One vector is turned by the same rotation once a step. Each row is the vector after some number of steps, and that number follows the row.
The counts run from 0 to 213.
[ 83 157 106 116 116 141 104 110 131 114 128 145 109 119 191 149 128 147
 127 119 123 157  93 102 106 147 140 110 157 118 126 155  98 138  83 100
 138 120 139 141 102  99 157 122 153 120 135 189 178 151 157 113 140  87
 168 134 105  91 130  77  86 134  98  87 101]	16
[ 85 169 106 135 120 157 105 100 149 132  95 159 114  93 167 148 156 136
 163 146 142 160  92 106 118 134 147 114 137  73 100 108 109 115  98  58
 129 147 158 136 140 119 175 129 134 130 126 182 169 120 150 147 140 124
 141 115 109 124 152 105 146 150 134  83  96]	169
[126 151 107 116 105 112 126  82 144 107  98 144 138  90 162 121 163 160
 114 121 129 180 107 128 104 120  99 122 117 140 109 111 122 135 105  62
  89 117 150 175 120 147 154  85 129  97 178 166 137  88 173 155 110 109
 117 120 135 115 110 107 123 133 133  88 102]	130
[111 157  99 113 117 165 119 142 158 107 147 124  60 114 178 159 186 127
 116 168 143 152  91 140 122 129 146 132 105 112 147 120 107  85 127  70
 106  97 153 182 158 155 150  97 128 110  97 176 170 130 161 123 130 108
 104 148 121 150 145  96 123 131 122 117 124]	137
[124 172 101 116 129 158 142  96 149  89 145 106  59 123 132 149 175 108
 147 151 122 160  86 169 130 135 167 124 134 109 147 115 115 130 111  77
 122 119 175 162 117 151 146 116 125 157 111 186 144 131 152  96 140 125
 146 134 122 135 122  93  94  99 111  99  84]	210
[144 192  85 136 140 117 150  86 126 112 116 154  90 101 160 146 134 148
 149 137 121 146 110 134 119 105 152 125 181 105  96 120 127 152 111  66
 131 116 153 172 101 127 141 122 143 100 124 164 155 119 159 110 151 109
 138 150 105 108 130  70 115 146 116  86  99]	206
[104 210 106  90 131 138 141 111 119 103 135 116 149 102 142 140 119 162
 107 151 151 167  65 153 127 137 144 131 109 139 130 122 150 136 115  61
 100 112 165 185 115 152 119  96 130 110 125 143 151 114 146 144 170  91
 124 112 119 113 123 112 129 159 125 123  82]	145
[104 197 107  84 160 164  91 114 135 139 149 144 119  86 139 146 123 175
 161 139 117 138  65 119 134 123 183 119 138 118 138 119 130 161 111  72
 122 145 148 151 127 128 140 114 122 127 114 142 145 122 131 126 180  65
 143 127 126 139 139 114 122 174 159 114 110]	8
[119 202 114 137 107 141 140 121 125 116 101 135 112 145 161 146 137 144
 139 136 132 188 110 129 119 143 120 115 137 107 136 127 146  86  81  81
 123  87 148 184 121 134 109 121 126 103 142 141 213 133 126 126 106  93
 155 140 111  81 116 107 129 104  89  89 114]	104
[117 173  94  93 160 168  90 114 153 120 165 140  61  89 147 142 159 143
 157 164  88 124 110 118 133 129 174 136 132 108 154 141 116 156 150  62
 101 128 131 163 122 138 136 105  88  92 157 129 142 114 153 147 153 102
 105 114 138 142  99 137  92 168 139 115 130]	188
[107 203  89 141 120 128 123 106 150 101 154 153  77  99 163 142 131 121
 151 178  96 165 118 116 120 150 148 113 145  93 150 135 127  98 123  70
 109  89 145 145 117 126 122 141 124 101 128 145 190 136 147 140 140 100
 152 140 127  95  99 111 114 147  93  82 128]	178
[173 204 101 129 152 166 149  79 130 123 126 126 103 104 149 136 143 148
 166 163 107 129  97 104 148 112 141 136 152  96 105  97 157 127  96  65
 125 137 161 175 126 148 121  97 137 128 159 152 183 108 127 111 157  89
 129 160 118 126 123 113 132 122 139  98 101]	68
[ 99 173  76 136 125 140 148  93 163  94 110 151  91  83 164 131 145 109
 119 172 133 162 133 108 124 115 150 140 162 112 110 124 121 140 126  60
 124 112 120 157  89 118 131 136 121 102 148 143 166 145 181 128 123 101
 125 147 116  93 110  90 100 143  82  94 116]	28
[127 159 119 121 101 146 142 110 171 102 106 147  79 101 147 136 182 132
 142 149 110 182 138 133 132 120 149 142 138 132 128 120 134 117 130  53
 105 104 133 191 110 145 115 100  91  94 140 115 176 130 163 142  73 112
  92 133 133 108  97 124 133 110 119  99 125]	101
[142 192 101  84 133 153 162  93 149 105 138  99  98 109 115 125 140 132
 135 156 125 182  81 164 135 119 150 133 113 150 139 110 154 160 108  63
 105 123 165 186  99 165 111  91 117 144 151 134 143 126 145 100 123  97
 143 122 137 128  99 125 105 110 124 123  74]	71
[123 170 132  63 136 189 112 108 107 124 113 111 120 109 149 136 151 179
 139  95  99 165  81 136 140 116 160 133 120 166 122 115 135 181  79  90
 112 139 147 177 112 147 136  68 108 116 161 126 142 131 152 116 121  78
 123 116 146 116 107 115  89 111 152 139 105]	84
[ 75 146 107  89 143 161 110  96 147 108  91 144  90  96 144 157 139 131
 175 138 126 158  67 140 123 134 161 119 138 109 139 119 112 141  89  53
 120 167 156 150 128 135 165 128 124 158 114 177 138 136 172 115 128 121
 131 112 128 128 125 123 129 150 161  98  74]	21
[122 133 108  84 142 154  78 140 125 121 113 142  88 103 197 148 136 171
 140 112 110 149  99 104  97 136  95 108 118 144 150 142 111 103  97  91
 100 123 128 179 156 139 150  93 131  90 163 163 169 119 163 125  97  79
 129 133 138 126 131 108 129 161 157 128 122]	126
[118 169 126 103 131 181 122 120 114 129  66 139 115 137 177 168 147 150
 160 111 149 168  82 135 127 111 139 136 132 114 113 114 135 107  72  59
 149 145 153 189 136 145 155 101 122 132 128 153 180 126 153 104 123 120
 120 125 112 125 150 110 136 120 149 107  92]	95
[121 180  73 111 127 149 150  66 146  99 127 111  94  96 134 126 152 129
 126 140 108 167 107 134 122 117 137 107 145 133 113  90 113 155  93  79
 115 109 163 143 116 143 147 114 146 132 143 172 134 136 171  93 142 106
 171 154 133 102 136  72  90 112 110 102 101]	208
[126 220 107 144 101 164 138 121 119 124 126 124 109 149 163 157 167 134
 134 143 141 177 112 117 134 139 132 117 132  98 111 117 140  92  92  82
 134  91 154 180 131 133 118 108 116 104 148 135 207 130 124 134 132 104
 133 143 112  97 135  98 111  96  85 105 134]	105
[ 96 124  86 103 126 155 123 128 175 100 126 120  87  77 171 126 164 125
 119 181 140 162 109  77 111 139 104 114 109 127 132 120 113  84 118  58
  98 128 141 175 153 130 135  93 132 115 144 160 169 133 162 133  94  86
 126 135 124 123 132 105 151 151 126 130 122]	139
[ 83 155 102 111 115 153 105 122 163 102 183 110 101 104 161 124 146 131
 125 159 119 160  90  88 110 171 145  94 125 116 165 160  99 113 107 100
 101 115 158 150 125 105 118 105 143 126 161 183 173 133 127 137 125  75
 181 124 120 101 103 109 123 124 106 114 108]	2
[ 75 140 102 109 110 133 108 114 142 112 124 145 107  95 186 146 150 147
 122 119 124 163 105 104 103 132 139 111 168 133 133 162  98 162 106  95
 130 121 124 152  93  86 142 117 137 108 146 172 165 156 163 115 120  81
 163 123 104  85 134  69  98 134 100 105 108]	15
[149 185 101  91 126 158 148 113 151 113 133 107  81 120 112 146 150 144
 153 145 130 176  79 179 127 118 173 127 134 137 157 123 146 141 118  55
 108 110 157 198 104 156 100 114 104 143 121 126 160 139 121 101 129  95
 130 119 115 134 106 119 122 115 121 115  82]	72
[134 173 130  93 133 159 124 115 135  96  94 144  85 110 176 151 150 140
 159 149  87 156 113 155 131 135 141 144 107 143 152 102 149 107  84  69
  95 114 154 173 141 177 137  98 117 125 123 135 160 129 173 120  94  98
 106 146 163 127  87 138 110 126 138  98  99]	99
[ 98 190  85  81 123 158 112 131 163 121 161 107 113  81 136 128 140 156
 120 158 124 189 100 120 118 128 154  99 115 165 142  99 124 135 124  74
  94  76 139 146 124 144 122 113 121 125 109 119 149 149 143 124 127  55
 155 134 133 124 149  91 109 140 116 136 138]	148
[106 184 117 116 134 129 133  98 128  67 119 160  75 109 191 160 139 128
 131 156  96 128 103 150 132 135 167 153 155 112 139 151 120 125 116  86
 121 120 139 168 100 140 126 121 114  86 119 157 178 139 177 116 138 109
 111 131 140  93  71 111 108 151 110  90 104]	26
[126 168 104 113 109 103 145  97 142 110  94 139 138 109 149 128 145 157
 125 109 133 201  92 152 102 126 114 114 121 134 124 114 133 140 103  51
  83 112 165 182 114 139 151  98 134 115 140 176 149  90 165 142 115 112
 135 109 114 116 117  98 132 134 122  84  81]	131
[135 190 101 102 115 125 106 129 134 147 114 134 136 116 170 132  99 163
 129 129 131 202 108 126  93 135 111 126 117 148 133 145 150 127 101  69
  94  87 127 192 107 123 137 101 123  91 176 130 176 107 145 150 124  72
 148 120 101 135 124 109  86 140 100 102 102]	117
[127 146  97 100 140 116 145  86 117  77 103 147  98  90 169 131 135 140
 128 127 115 138 105 128 104 116 127 135 156 127 120 158 116 157 115  85
 115 141 134 193  99 119 131  97 135  88 177 178 148 117 190 121 128 113
 123 121 122  94  90  93 119 153 118 103  86]	204
[115 173  92 106 129 109 111 102 146 121 143 146  96  94 147 125 118 157
 163 129 101 174 107 122  99 142 143 104 157 120 159 170 118 164 132  73
 105 117 131 173  91 105 123 126 116 104 168 154 162 117 143 136 127  94
 163 100 111 108  91 122 101 161 108  95  88]	191
[ 81 153 111  85 102 148 104 121 171 126 127 152 107  74 129 149 173 168
 144 116 106 184 100 142 113 117 175 115 150 147 139 116 101 177 134  60
  89 111 136 158 101 132 151 116  91 103  99 129 134 145 164 141 119  94
 113 102 134 123 122  87 121 146 145 109 126]	161
[ 78 153 101 109 115 185 109  91 146 118 107 133 108  90 171 137 168 124
 130 151 139 153 100 102 129 124 160 139 131  99  96 108  98 156  90  73
 133 154 152 130 116 120 188 105 133 140 153 184 136 125 180 124 147 120
 129 119 123 121 155  94  89 125 127 107  99]	19
[102 210  90 139 116 162 130  83 145 108 130 134  90 123 130 138 148 112
 166 161 122 163  97 121 131 144 168 104 146  69 119 107 125 128  99  70
 134 119 167 134 117 127 135 139 125 147 133 162 178 148 128 121 144 122
 171 127 119 102 121 106 114 103 106  80 106]	31
[ 92 150 111  91 132 172 113  85 142  91 104 154  71  73 135 156 170 156
 173 132  94 140  98 113 143 116 167 107 173 117 122  99 104 149 108  70
 120 146 146 152 132 139 129 115  95 112 111 141 154 152 166 118 124 115
 123 121 153  86 115  97 150 148 165 117 130]	23
[133 149 125 148  90 158 101 117 154 131 119 153  93 140 179 148 192 143
 154 117 105 171 111 104 122 142 153 130 139 112 125 133 119 126  82  94
 128 122 155 167 115 119 155 103 127 125 147 175 203 119 133 129  97 105
 122 138 102 126 118 101  89  75 110  69 105]	91
